In the data rows, the value 128 means zero.
Some points, one per row:
  145  121  107  135  105  178  144  140  129  105  167  98  135  121  96  109  57  143  124  144  158  175  114  103
  132  126  134  150  101  169  122  107  92  117  159  107  78  107  91  124  90  96  124  79  114  164  141  115
  141  145  117  101  128  170  149  148  140  143  170  88  156  131  77  142  97  146  114  157  145  124  92  154
  125  119  123  127  122  178  150  123  121  128  158  113  137  137  83  138  113  125  123  151  147  124  98  140
  121  158  130  94  116  137  149  126  114  119  136  98  110  127  146  127  68  149  120  133  118  120  130  116
  110  97  111  119  124  83  96  131  119  126  98  155  161  126  163  142  170  147  135  144  134  89  117  140
  96  86  139  158  146  95  114  87  122  166  109  142  106  159  190  153  181  119  139  138  127  124  84  106
  170  158  111  101  98  162  136  142  115  107  175  89  136  84  119  154  119  139  126  127  110  127  131  152
  127  124  125  148  142  89  95  96  123  134  112  128  154  119  178  126  171  142  118  127  133  127  117  127
  176  99  173  137  111  74  138  97  147  143  144  95  57  166  188  100  132  114  153  136  78  158  151  115
  136  145  116  96  137  93  88  169  111  118  137  131  131  175  116  98  123  116  124  81  128  96  179  125
  90  157  129  163  143  102  123  153  175  124  68  129  131  126  126  140  155  151  108  123  159  132  155  120
  145  109  187  106  118  113  148  148  173  128  110  151  109  138  143  135  134  85  161  132  76  143  157  126
  116  106  156  156  152  92  97  106  129  150  90  195  121  144  174  147  113  145  136  137  98  96  120  133
  139  175  138  138  146  170  126  111  103  103  182  146  130  93  82  95  83  141  138  120  94  123  130  126
  99  137  106  87  174  91  108  163  110  118  129  166  128  133  150  112  103  153  163  80  148  145  184  155
  137  142  98  116  134  170  149  131  124  131  161  87  148  118  87  122  88  132  125  133  104  125  122  149
  150  136  90  138  124  161  155  169  150  83  159  99  116  119  95  139  108  170  108  123  144  124  111  157
  129  149  155  111  91  87  126  100  139  118  141  156  86  128  181  124  146  89  156  124  111  184  181  91
  130  188  140  112  92  134  112  112  84  111  141  79  117  96  101  144  73  153  137  94  159  140  73  142
  145  169  108  131  104  164  111  137  133  115  157  123  126  102  123  155  82  159  91  158  110  113  153  148
  125  154  166  122  175  93  111  119  118  129  148  101  183  141  163  121  117  132  159  127  142  145  119  132
  101  183  154  143  124  68  110  133  151  118  92  177  143  148  145  123  134  112  101  105  152  141  154  116
  99  116  140  150  152  97  128  125  130  125  104  175  137  116  149  147  173  149  126  117  122  78  105  149
  129  113  130  86  166  61  78  138  104  155  173  141  153  169  133  143  142  130  161  83  137  160  163  86
  122  144  185  148  73  87  155  130  187  123  109  141  115  125  173  135  142  104  141  131  59  149  175  124
  130  123  113  109  126  190  153  135  135  133  144  80  131  118  103  121  98  154  115  138  153  120  103  156
  132  121  111  128  165  87  102  124  129  150  107  172  143  155  153  133  127  129  140  102  73  106  111  108
  161  163  103  125  103  184  151  135  84  76  132  58  95  109  89  131  66  105  108  132  128  139  91  100
  101  58  150  135  156  81  80  130  87  90  60  132  111  119  170  128  193  106  149  108  80  99  99  136
  95  65  141  112  137  117  110  121  115  138  74  181  122  154  173  111  151  139  127  136  125  71  142  142
  91  127  136  129  125  106  114  154  143  157  150  152  153  121  146  147  148  170  123  119  146  116  191  128
  134  172  135  113  138  178  132  154  118  83  141  97  110  77  94  141  108  136  108  94  151  132  98  158
  128  157  139  116  129  165  149  124  98  80  141  79  148  103  107  110  117  135  130  145  111  143  131  120
  139  150  92  94  129  123  96  134  111  126  121  123  132  128  152  114  94  105  139  138  141  135  124  102
  163  178  114  138  135  183  129  141  130  131  144  80  141  125  106  107  70  150  118  118  131  128  120  119
  157  135  148  141  120  60  138  122  97  155  108  186  90  117  129  91  151  107  149  125  116  126  166  135
  106  67  111  160  172  118  120  120  121  142  92  133  133  153  134  155  180  153  167  140  144  93  65  151
  101  104  119  137  158  102  134  157  139  170  151  147  182  145  126  140  152  165  135  123  144  108  145  115
  135  165  151  156  117  70  114  140  171  98  57  143  141  95  155  104  151  107  112  93  154  132  145  139
  140  147  162  142  86  98  152  95  175  137  123  110  109  136  147  118  116  96  175  118  68  180  146  142
  106  110  101  122  175  81  81  162  101  144  115  170  131  169  149  139  130  105  158  99  140  110  181  104
  120  110  153  121  128  115  124  163  124  126  166  126  116  148  128  139  166  130  128  85  144  127  143  127
  119  172  113  118  136  193  109  125  111  130  146  119  143  89  91  100  58  90  128  129  147  125  135  109
  140  137  102  124  104  149  136  145  124  126  170  118  141  84  108  144  110  146  112  150  131  135  137  150
  95  119  154  139  122  102  128  135  134  141  126  128  178  166  120  146  164  153  113  121  161  110  179  117
  103  120  155  163  168  117  116  141  69  126  79  195  136  138  175  121  144  130  116  145  140  130  68  106
  90  83  158  93  153  124  137  133  143  149  142  170  188  177  133  119  129  124  132  149  154  131  123  94
  171  131  101  120  129  70  167  145  106  153  90  180  87  96  137  120  188  116  137  162  141  159  171  107
  125  169  89  109  149  174  129  127  116  109  127  101  132  125  94  116  111  157  137  119  123  136  96  124
  111  136  87  103  162  193  143  148  128  117  156  92  121  125  86  127  101  140  145  135  142  124  76  155
  127  133  161  91  107  104  106  141  173  115  101  123  144  169  146  117  114  47  185  96  111  186  180  91
  158  164  151  103  116  123  127  157  159  147  121  122  118  131  144  107  199  130  143  151  149  70  176  74
  123  118  116  137  132  99  114  103  123  120  102  155  153  122  156  157  173  135  153  110  112  88  100  130
  91  96  122  134  135  108  126  141  127  154  152  119  164  158  116  145  148  130  133  119  164  96  143  126
  157  115  155  98  123  107  154  109  184  82  89  138  100  133  168  130  97  108  160  103  74  194  179  115
  97  104  117  127  157  103  106  116  98  152  118  151  139  140  149  156  144  140  151  122  92  99  115  154
  143  173  120  131  104  155  142  125  134  115  155  98  146  70  117  120  95  150  97  134  139  126  144  162
  107  103  130  165  114  107  116  104  132  161  85  141  132  113  161  157  178  150  122  135  106  76  126  148
  186  178  93  144  171  187  141  142  106  91  141  76  115  139  112  134  109  127  112  105  109  156  106  131
  147  160  86  142  115  167  148  158  134  107  161  99  142  99  95  130  96  150  112  106  129  129  108  142
  125  116  89  142  131  192  148  140  117  107  163  70  116  115  82  132  107  154  134  119  144  126  85  143
  109  112  141  86  133  81  110  133  134  160  122  122  160  140  100  105  125  128  86  138  149  135  169  78
  138  117  114  109  135  177  109  149  136  104  180  133  111  106  95  127  126  154  98  143  125  137  134  104
  146  93  113  141  114  116  139  173  153  148  137  123  70  120  147  135  185  72  143  159  148  119  139  108
  149  185  120  115  130  108  80  161  101  129  74  128  102  110  119  73  162  151  129  115  161  174  87  97
Then 10 other points, each followed by its number:
  105  163  162  139  130  86  101  151  171  104  83  178  109  122  170  132  160  149  104  113  141  131  154  119 0
  122  107  171  141  106  65  136  100  148  101  140  149  119  119  123  85  118  116  159  132  86  157  167  150 1
  141  188  112  141  118  171  151  123  135  139  142  99  133  105  93  118  90  157  142  146  102  136  131  115 2
  138  130  131  137  92  175  161  121  145  112  153  104  132  125  87  140  105  139  97  147  150  139  129  131 3
  137  145  142  105  103  183  129  108  113  118  142  93  132  145  97  108  90  112  103  146  149  132  91  121 4
  121  80  107  133  149  103  106  83  112  142  100  168  94  94  181  126  145  135  118  117  102  72  123  106 5
  176  180  126  133  122  124  124  142  143  117  128  137  110  122  94  91  128  110  128  111  147  152  142  138 6
  137  125  150  126  111  137  124  157  125  104  134  100  101  95  98  128  106  132  101  134  146  126  141  134 7
  89  130  149  133  107  61  103  131  97  139  51  170  125  166  162  104  115  106  119  72  127  143  147  109 8
  141  122  139  145  128  157  142  141  114  108  156  88  133  110  125  138  81  132  122  137  138  161  96  113 9
Which of these numbered points is nearest to each point below, looking only along the 5 directions in which the first points spread most? Its number follows each.
  159  152  129  133  95  177  148  128  129  101  159  115  135  90  101  127  85  143  116  117  116  141  131  162 > 2
  126  112  181  135  92  109  144  131  177  149  105  132  107  160  156  121  139  65  129  122  81  149  154  94 > 1
  143  97  130  140  134  108  100  123  119  129  114  147  148  126  183  152  183  133  132  139  88  84  128  143 > 5
  164  168  90  138  108  146  146  134  116  116  149  81  124  87  87  135  109  137  114  88  116  131  112  150 > 2
  142  154  141  130  96  158  120  97  101  128  133  94  118  116  98  149  118  128  128  147  152  127  140  108 > 7
  127  165  133  85  93  151  141  116  114  89  130  71  135  99  85  137  86  114  92  128  140  178  132  145 > 2
  151  140  158  98  111  64  148  101  143  151  87  117  123  182  127  135  90  106  132  129  91  144  152  126 > 1
  86  132  124  109  135  112  145  126  149  155  143  112  169  139  132  147  154  144  126  118  147  117  144  123 > 7
  122  149  105  85  111  147  143  128  75  103  177  129  110  112  98  128  78  144  134  156  148  161  147  136 > 4
  138  121  167  138  62  89  147  109  171  133  114  132  118  132  170  132  106  105  116  158  89  159  185  126 > 1
  134  148  130  127  128  132  152  164  82  133  140  81  104  135  73  105  60  137  105  128  142  133  107  111 > 4
  136  139  102  94  183  61  109  140  100  113  113  134  123  173  121  114  140  121  128  131  130  147  166  113 > 8
  97  133  150  128  130  104  128  141  148  143  154  95  160  146  128  128  162  148  104  97  170  109  147  91 > 7
  141  106  170  120  92  120  167  105  162  104  135  152  123  165  165  130  93  106  180  134  110  175  185  103 > 1
  124  132  137  118  112  181  153  141  118  120  168  105  139  113  84  139  103  133  119  162  147  119  126  149 > 3
  116  137  102  116  121  113  68  175  129  102  57  157  135  165  171  123  114  101  97  96  144  185  113  111 > 8
  89  112  133  105  141  126  116  109  141  109  144  175  115  121  113  113  137  115  113  130  154  145  155  82 > 6
  109  143  154  136  141  113  124  166  141  168  129  113  145  133  121  156  125  181  113  109  141  144  147  133 > 7
  128  119  136  133  114  92  136  87  178  80  130  157  66  134  126  116  165  79  139  123  118  165  194  88 > 1
  113  172  165  115  159  55  80  137  165  100  108  126  139  163  157  117  161  129  149  108  138  173  106  146 > 8
  109  101  127  160  145  117  113  85  123  162  82  139  150  139  141  140  166  140  128  133  121  78  107  125 > 5
  123  111  134  161  150  108  123  77  144  154  62  142  154  139  142  107  188  111  141  102  126  103  71  144 > 5
  125  129  103  107  136  188  131  168  87  117  172  94  133  126  79  135  48  146  145  114  126  165  84  150 > 4
  137  131  133  148  96  193  141  123  150  121  150  112  142  123  86  141  114  134  109  132  151  129  106  121 > 3
  145  121  109  131  108  168  140  121  134  121  130  75  114  126  108  117  79  100  95  131  145  140  151  121 > 2
  143  150  117  132  92  135  142  130  118  74  184  115  121  140  138  135  114  151  110  143  108  144  95  116 > 9
  122  130  144  112  123  174  137  124  134  102  139  106  140  105  77  142  98  100  102  131  116  128  104  168 > 9
  140  152  121  137  110  169  151  115  139  131  177  119  121  82  102  132  116  145  103  157  164  122  150  148 > 3
  162  150  144  117  109  155  146  156  123  119  184  99  104  107  97  137  90  139  110  114  164  187  110  100 > 2
  102  144  135  137  185  96  120  130  161  117  185  121  147  139  124  138  162  129  125  124  158  117  151  104 > 7
  115  107  122  156  154  116  116  91  129  154  98  131  149  154  140  145  182  132  133  130  140  88  106  133 > 5
  90  115  135  122  149  123  128  136  156  142  137  121  173  140  125  159  147  158  113  131  150  133  138  116 > 7
  123  170  88  115  160  172  145  126  118  116  138  79  149  139  105  123  104  143  114  140  126  141  99  140 > 4
  184  161  116  113  114  158  142  154  101  112  153  95  138  91  134  134  113  151  109  122  97  135  148  134 > 2
  133  121  163  141  62  87  130  127  178  140  111  119  128  164  176  111  135  73  143  151  66  150  159  140 > 1
  105  174  162  153  146  71  122  145  160  129  94  172  124  120  120  96  159  151  101  95  143  133  122  138 > 0
  130  141  116  127  120  174  107  116  117  135  134  124  87  108  101  125  122  138  147  120  95  179  78  152 > 9
  170  159  118  86  108  183  100  159  99  83  120  83  138  90  116  149  108  103  107  155  125  161  112  126 > 2
  136  150  101  130  93  170  138  131  132  135  160  101  144  81  96  136  101  149  108  145  138  122  142  150 > 3
  86  133  159  137  144  89  126  146  130  136  109  152  130  167  172  103  113  153  161  115  178  151  159  79 > 8
  129  131  106  122  110  148  137  117  125  116  172  123  117  112  107  119  107  125  106  135  134  125  93  107 > 9
  188  169  92  118  127  138  147  164  109  134  160  103  110  104  87  93  102  143  167  108  104  145  150  138 > 2
  176  139  125  115  98  136  112  110  129  121  148  87  126  89  122  110  115  107  136  143  172  146  147  140 > 7
  125  139  129  135  96  168  155  146  119  119  170  103  145  117  82  127  115  138  119  142  145  126  103  140 > 3
  97  137  110  98  146  120  161  144  129  144  166  137  176  155  140  135  123  167  142  110  125  110  148  127 > 7
  91  155  159  96  148  68  105  163  89  113  121  156  152  153  112  139  99  169  157  79  113  157  116  139 > 8
  132  111  116  93  128  85  115  164  87  106  176  149  159  118  102  114  120  159  113  131  167  152  121  139 > 7
  153  178  120  128  146  173  134  134  122  87  162  85  105  110  109  138  113  119  100  138  148  129  107  135 > 2
  88  70  113  140  183  114  119  97  102  142  105  146  141  156  141  143  163  131  160  142  133  91  77  152 > 5
  126  138  114  125  119  107  68  167  165  128  48  176  126  109  171  127  112  128  101  134  120  135  145  126 > 0
  98  116  138  127  131  116  145  145  127  178  159  119  180  144  117  145  135  136  140  127  154  92  146  122 > 7
  97  149  119  160  122  90  131  151  131  119  73  128  101  162  142  128  158  138  112  80  163  130  129  152 > 0
  136  124  94  117  153  197  148  132  90  115  155  89  125  126  79  147  68  148  139  161  156  167  88  152 > 4
  129  92  153  107  96  107  104  90  155  79  103  95  83  125  153  107  117  87  128  126  74  151  188  130 > 1
  119  128  114  131  144  91  133  147  147  106  152  118  145  138  152  139  145  165  132  84  153  114  159  138 > 7
  127  136  137  122  127  168  155  162  132  104  176  92  133  131  79  130  58  105  127  142  153  140  118  166 > 4
  112  91  107  75  131  107  147  141  122  146  148  122  166  128  143  102  106  146  123  116  168  127  121  119 > 7
  101  87  129  141  171  121  112  123  99  144  76  141  125  112  182  143  188  156  164  130  84  133  133  157 > 5
  107  99  120  161  159  120  123  86  130  156  84  170  131  137  156  160  164  134  144  151  101  102  107  119 > 5
  131  112  136  132  109  185  151  112  138  121  157  112  128  130  96  99  82  96  120  144  133  149  100  103 > 9
